In the data rows, the value 128 means zero.
Here are some points, each followed by its number:
157;151;157;147;156;130;157;123;99;157;160;119;157;128;111;108;128;99;160;125;157;104;138;117;118;106;138;151;128;99;131;144 0
128;87;99;124;115;126;157;103;128;157;156;113;157;94;175;133;157;128;118;109;99;90;137;111;122;164;167;137;99;128;160;136 1
157;105;128;144;143;110;157;130;157;157;54;105;99;161;149;76;157;157;101;132;157;176;163;131;157;158;161;105;99;128;177;112 2
157;108;99;147;124;132;157;88;99;99;109;115;128;146;113;156;157;99;141;150;128;113;99;159;165;147;137;138;99;128;128;147 3
157;95;99;96;143;128;99;107;128;128;121;134;157;113;126;171;128;99;116;133;128;162;118;168;138;170;148;108;99;157;160;144 4
128;139;157;111;145;125;157;156;128;157;166;103;128;140;113;134;157;99;125;165;128;153;127;165;136;114;148;117;99;157;115;128 5
157;156;157;76;140;193;99;123;128;99;106;136;128;142;63;124;99;99;124;151;157;176;118;165;142;108;125;152;157;157;93;98 6
99;128;99;126;122;146;157;41;99;99;140;150;157;103;169;187;157;99;136;113;99;58;106;105;189;130;132;135;99;128;119;124 7
128;97;99;113;126;161;128;93;99;99;126;124;128;115;88;146;128;99;95;160;157;118;78;175;169;146;115;103;99;157;146;154 8
99;88;99;154;122;127;157;141;128;128;138;110;99;127;134;105;157;157;95;103;99;107;156;119;120;161;115;106;157;99;140;145 9
157;130;157;136;127;142;128;147;128;157;101;144;99;180;100;139;99;157;140;176;99;137;128;168;116;109;163;149;128;128;149;134 10
128;147;157;91;139;119;128;124;128;128;114;134;99;143;73;110;128;99;110;130;157;135;99;150;137;89;129;126;128;128;111;123 11
128;114;99;88;142;158;128;132;157;99;133;118;157;96;160;151;99;128;94;120;99;121;100;96;142;136;86;93;128;128;91;167 12
99;130;128;172;106;98;157;91;99;157;132;87;128;63;179;170;157;128;148;105;99;62;139;64;123;111;165;160;99;99;110;103 13
99;140;99;186;105;101;157;120;99;157;140;104;99;108;142;134;157;99;180;107;99;80;133;94;145;112;123;174;99;99;141;133 14
99;91;128;140;119;122;128;111;128;128;127;132;157;115;153;129;157;128;142;130;128;79;134;127;166;106;104;173;99;157;133;139 15
157;94;99;167;100;145;157;124;157;99;81;128;99;94;137;123;99;157;83;79;99;114;80;77;89;165;126;105;157;99;138;152 16
128;111;99;92;161;104;157;101;157;99;138;142;128;104;168;168;157;128;84;115;99;114;109;102;129;181;94;62;99;157;101;150 17
157;80;128;162;98;107;157;102;157;157;82;147;128;172;147;125;128;128;108;107;128;148;154;123;123;167;136;138;99;99;191;184 18
128;149;99;134;147;130;99;119;99;128;136;119;157;149;95;142;99;128;140;152;99;158;90;148;137;118;104;107;99;157;124;130 19
157;116;99;141;131;92;157;138;157;157;90;118;99;160;125;109;157;157;88;153;157;149;162;134;116;129;141;120;128;99;185;143 20
99;173;157;148;168;150;128;133;128;128;141;142;157;104;142;151;128;99;171;149;157;144;121;143;126;128;130;160;99;157;89;92 21
128;149;128;97;143;132;99;177;157;157;155;87;128;114;152;100;157;157;141;152;128;109;179;119;54;119;108;119;99;99;101;140 22
157;127;128;120;140;119;99;146;128;157;144;81;128;110;129;133;128;99;114;159;128;138;122;143;127;103;128;130;128;128;146;130 23
99;112;99;135;140;110;157;114;128;128;135;159;157;120;168;118;99;128;93;98;157;114;149;108;125;158;119;105;157;128;100;99 24
99;122;128;82;152;150;99;145;99;128;102;107;128;96;125;80;157;99;113;135;157;157;137;146;152;119;170;150;157;157;129;80 25
99;153;99;122;119;177;128;141;128;99;138;119;99;126;96;143;99;99;89;143;128;138;87;141;135;142;101;119;157;157;81;148 26
128;159;128;127;150;126;128;144;99;99;105;161;157;92;148;136;99;128;105;124;128;155;141;120;109;155;109;107;157;128;113;127 27
157;133;128;96;125;169;99;148;128;99;122;144;157;128;129;141;99;99;126;119;99;154;80;124;127;119;103;136;157;128;113;151 28
99;153;157;121;138;99;157;116;99;157;151;78;99;127;137;128;157;128;159;134;157;106;117;114;108;83;156;146;99;99;148;125 29
99;177;99;143;124;141;99;125;99;128;129;105;157;103;140;154;128;128;153;95;99;98;124;115;130;122;131;145;99;128;83;110 30
157;168;128;165;109;115;128;131;128;128;126;134;99;121;106;137;128;128;162;122;99;129;127;100;114;93;102;162;157;99;119;160 31
157;91;99;172;108;103;157;88;157;157;91;128;99;150;164;84;157;157;69;130;128;147;132;129;148;183;156;73;99;128;184;164 32
128;102;157;81;132;150;99;144;157;157;130;103;128;166;88;112;157;99;125;161;157;156;106;161;153;138;148;136;128;128;147;143 33
157;150;157;116;147;90;128;143;99;128;127;87;99;105;122;130;157;128;129;114;128;132;108;111;101;100;163;130;157;99;147;96 34
99;137;157;124;133;147;99;119;157;157;143;147;157;152;101;159;99;157;174;142;99;158;137;138;107;106;165;112;128;99;126;110 35
157;108;99;115;126;119;99;134;157;99;127;151;128;120;117;103;99;128;116;135;157;145;126;150;153;159;89;100;157;157;140;137 36
128;113;99;106;146;137;157;87;157;128;141;114;157;129;125;157;128;99;135;149;99;129;131;149;150;155;139;109;99;157;143;127 37
99;122;99;70;158;139;99;142;128;99;156;108;157;110;145;159;157;99;109;121;99;128;113;111;111;149;77;75;157;157;108;155 38
128;113;99;147;96;133;99;122;128;99;131;124;128;107;132;139;99;157;143;81;128;113;150;116;102;152;87;123;157;99;124;144 39
128;139;157;96;170;135;99;155;128;157;171;98;128;169;126;100;128;99;128;154;157;133;171;146;149;136;109;134;128;128;136;121 40
99;98;128;130;97;141;157;127;99;128;116;138;157;134;125;146;128;99;167;133;128;112;123;141;130;100;131;163;99;99;104;130 41
128;162;157;123;121;164;99;138;99;99;117;118;157;137;115;172;99;128;129;118;99;137;106;125;136;108;134;147;157;99;94;150 42
157;104;128;157;92;77;157;151;128;157;125;145;99;137;159;119;128;157;111;106;128;97;124;94;129;125;103;104;128;99;130;138 43
99;131;128;159;109;102;128;120;99;157;133;146;157;81;163;145;128;157;140;105;99;106;113;103;131;130;158;157;99;99;96;110 44
128;94;99;137;114;123;157;110;128;128;102;148;128;151;103;146;99;99;77;113;157;115;123;143;141;177;112;137;128;99;165;158 45
157;124;128;141;119;134;99;113;99;157;115;106;128;144;106;126;128;128;117;153;128;134;88;143;116;124;156;148;157;157;113;88 46
99;114;157;144;152;102;157;111;157;157;103;152;128;160;122;109;128;128;142;164;99;136;133;134;160;138;171;114;128;128;141;124 47
128;145;157;154;137;68;157;157;157;128;131;146;99;135;115;93;157;157;132;106;128;150;186;101;130;82;112;149;157;128;160;89 48
128;156;128;115;140;130;128;114;99;128;92;161;99;167;117;130;99;128;156;123;99;155;131;128;148;109;138;123;128;99;165;133 49
128;76;99;115;106;90;157;138;157;157;141;157;99;151;153;96;157;157;138;118;99;110;175;111;137;124;123;108;128;157;147;108 50
157;111;128;141;123;160;157;72;99;128;115;133;99;126;95;139;128;99;70;131;157;141;114;149;187;180;115;116;99;128;142;166 51
157;113;157;170;95;103;157;102;99;157;160;101;99;131;117;149;157;99;154;138;99;98;109;117;133;83;104;140;99;99;140;129 52
99;170;157;128;175;136;99;114;128;99;168;157;157;106;148;143;99;99;164;105;157;123;167;119;144;100;122;158;128;128;107;128 53
157;139;99;119;125;162;99;119;128;99;119;130;157;165;100;149;99;128;143;147;99;134;103;122;144;120;105;134;128;99;132;172 54
128;116;128;100;83;166;128;129;157;99;127;123;99;126;115;104;99;157;114;74;128;101;110;97;85;159;113;119;157;128;109;165 55
128;127;157;112;117;101;99;151;99;128;132;92;99;119;135;98;157;99;125;123;157;92;118;131;116;76;143;143;157;99;141;102 56
128;162;99;136;131;144;128;127;128;128;95;118;128;130;108;136;128;128;141;140;157;149;153;143;106;118;145;98;128;99;129;86 57
99;114;157;132;152;126;128;124;157;99;176;127;157;152;113;96;99;99;124;131;157;116;147;139;145;98;80;168;128;157;119;112 58
99;169;99;147;132;152;128;69;99;99;111;149;157;113;101;173;99;99;138;121;99;131;119;123;155;111;124;137;128;157;93;99 59
99;136;128;169;98;97;128;135;157;128;130;141;99;136;126;121;99;157;110;109;99;103;139;111;101;124;130;145;157;99;135;121 60
99;98;99;134;133;123;157;112;157;157;132;157;128;150;166;93;128;157;126;104;157;98;183;95;152;113;145;133;128;99;143;116 61
128;98;99;127;108;151;157;157;128;128;137;130;128;148;118;116;128;128;131;110;157;121;166;141;142;131;114;141;157;157;96;108 62
99;85;99;137;95;148;128;153;157;99;115;141;99;88;134;103;128;128;78;95;128;96;113;105;124;163;130;158;157;128;114;140 63
128;105;99;122;148;150;128;111;157;99;102;152;157;88;137;149;128;128;89;103;99;115;110;116;156;179;103;85;128;157;128;156 64
Which three points above are nearest to each new point by angle? Their numbers follow each, nearest first.
99;112;128;150;124;86;157;160;157;157;130;139;99;129;149;107;157;157;122;144;128;113;114;100;90;159;125;120;99;157;137;130 50 43 32
157;120;157;131;140;131;99;174;157;99;160;131;157;139;130;98;99;157;141;117;157;124;141;125;71;131;118;132;157;128;109;146 22 55 39
99;124;128;133;132;142;128;118;128;99;122;116;157;118;155;156;128;128;124;109;128;130;107;104;150;121;156;111;128;157;145;107 7 59 64
157;147;157;99;109;152;99;145;99;157;110;126;128;132;105;172;99;128;139;147;99;136;103;119;124;123;143;124;157;99;111;119 42 28 10
99;145;157;101;126;136;99;148;157;128;121;85;128;100;139;117;128;157;142;131;99;147;96;108;91;128;134;112;128;99;111;133 22 35 55
157;132;128;156;127;124;99;167;157;157;157;124;99;126;111;108;99;157;172;147;99;125;167;88;80;117;77;129;99;99;102;113 22 31 60
157;156;128;139;141;100;157;155;128;128;113;147;99;165;128;142;157;157;165;131;99;158;152;105;109;117;119;89;128;128;170;116 48 49 20
99;161;157;115;124;139;99;113;99;157;145;89;128;133;100;123;128;99;169;145;128;140;139;125;125;111;129;125;99;128;122;115 29 40 5
128;141;157;101;136;140;99;118;99;128;105;144;157;110;138;121;99;128;115;139;128;154;110;139;136;151;119;105;157;128;129;119 27 28 6
157;129;128;148;103;134;157;111;157;157;139;123;99;162;125;130;157;157;143;156;99;125;106;142;115;120;123;133;128;99;136;126 52 10 20
128;140;157;108;124;159;99;106;128;128;106;99;128;126;101;172;99;128;109;128;128;127;91;127;96;142;150;106;157;99;137;137 42 28 35
157;108;99;85;151;115;99;105;128;157;122;126;128;145;108;126;157;157;148;160;128;159;123;157;138;129;127;88;128;157;159;102 4 33 19
128;114;157;83;149;123;128;130;128;128;124;138;128;145;106;143;157;157;117;139;157;159;132;162;121;135;137;90;157;157;152;119 33 4 5
128;150;157;107;149;148;128;122;99;99;143;150;157;156;91;95;99;99;122;133;157;133;127;152;160;115;125;150;157;99;125;87 6 58 11
128;113;157;170;97;128;157;125;99;99;149;174;157;147;118;136;157;99;154;105;99;89;145;128;172;126;148;168;99;128;128;93 41 7 15
99;114;128;141;107;146;128;141;99;157;148;146;157;171;77;131;99;128;132;123;128;118;124;146;170;91;126;182;128;99;115;85 41 58 62
157;113;157;126;131;127;99;180;157;99;183;87;128;110;135;103;128;157;133;130;128;116;135;117;65;143;96;145;128;128;78;130 22 55 39
99;149;99;126;124;128;99;112;99;99;126;160;157;134;97;170;99;128;139;90;99;140;129;112;97;134;109;127;99;128;81;118 59 30 19
99;108;99;117;79;164;128;131;128;99;142;114;128;107;149;102;99;128;108;98;157;120;116;114;110;168;122;131;157;128;126;174 55 63 39
128;126;157;125;171;123;99;134;99;128;143;103;157;129;143;125;128;128;117;123;157;139;114;164;124;102;172;118;128;157;145;118 25 23 5
99;101;128;99;127;118;99;151;157;128;148;141;157;105;161;99;128;157;106;121;99;134;125;125;92;149;123;102;157;157;138;132 38 12 64
157;164;157;140;118;159;128;174;157;128;124;96;99;157;79;118;99;99;124;142;157;160;144;134;100;119;129;150;157;99;101;141 6 11 31
157;97;128;130;141;117;157;95;99;99;118;159;128;117;111;100;128;99;98;115;157;138;112;124;173;150;128;136;99;128;141;127 51 8 45
99;104;99;113;109;137;157;128;128;99;114;142;128;88;138;126;128;128;89;80;128;118;137;133;114;139;132;146;157;157;128;169 63 55 64
99;128;157;135;135;165;99;111;128;99;147;115;157;112;143;125;99;99;122;82;157;120;164;116;106;124;132;137;157;157;101;139 53 58 24
157;121;128;128;98;105;157;165;157;157;128;125;99;115;109;120;128;157;120;154;128;126;125;119;97;119;165;127;157;99;131;138 20 43 60
128;172;128;119;149;103;157;118;99;157;83;130;128;97;147;140;128;128;140;145;157;120;136;110;135;129;160;102;99;157;89;86 21 57 13
128;183;128;131;123;137;128;119;99;128;89;106;128;150;134;153;128;157;123;158;128;171;150;138;134;120;115;131;128;99;102;103 57 42 49
157;110;128;125;99;127;157;160;157;157;124;54;99;93;156;131;157;157;130;139;128;111;139;95;66;126;152;107;99;99;147;161 22 1 20
157;123;99;115;119;124;157;151;157;99;114;114;128;109;119;89;99;157;129;80;128;114;134;91;129;152;122;163;157;128;129;158 55 16 63
157;89;128;108;115;81;128;121;128;128;111;230;128;189;140;145;157;157;143;113;99;122;165;147;162;140;113;135;99;157;130;105 50 18 47
99;157;157;109;187;137;128;122;99;157;114;106;157;107;162;112;157;128;135;140;157;153;161;156;153;115;183;140;128;157;152;105 25 21 5
157;151;128;143;151;126;128;133;128;128;161;169;128;138;105;121;99;99;138;130;157;132;178;121;160;80;103;153;128;99;136;109 53 58 0
157;125;128;149;87;146;128;118;157;157;87;147;128;126;114;134;99;128;133;124;128;131;111;135;122;151;103;110;128;128;152;173 18 45 16
128;133;99;151;115;143;128;122;128;157;108;114;99;141;154;145;128;157;118;147;128;142;110;134;95;145;129;96;128;128;131;117 32 57 20
128;133;99;140;145;117;128;129;99;157;116;142;128;141;152;117;157;157;160;126;99;128;150;139;130;118;177;103;99;157;144;99 50 2 47
128;137;99;139;142;135;128;105;99;128;91;143;128;106;167;131;157;157;124;118;128;107;100;132;113;126;202;137;128;157;125;106 44 13 1
128;101;128;166;98;113;157;93;157;157;87;136;99;132;118;109;157;128;96;137;128;127;128;141;145;136;158;155;128;128;154;119 32 2 18
99;98;99;164;114;106;157;58;99;99;111;160;157;77;165;188;157;99;143;101;99;58;73;115;173;145;127;123;99;157;115;148 7 15 3
157;127;99;149;116;111;157;99;99;128;83;167;99;150;134;126;99;157;105;142;128;135;126;140;160;148;117;87;157;128;133;132 32 51 45
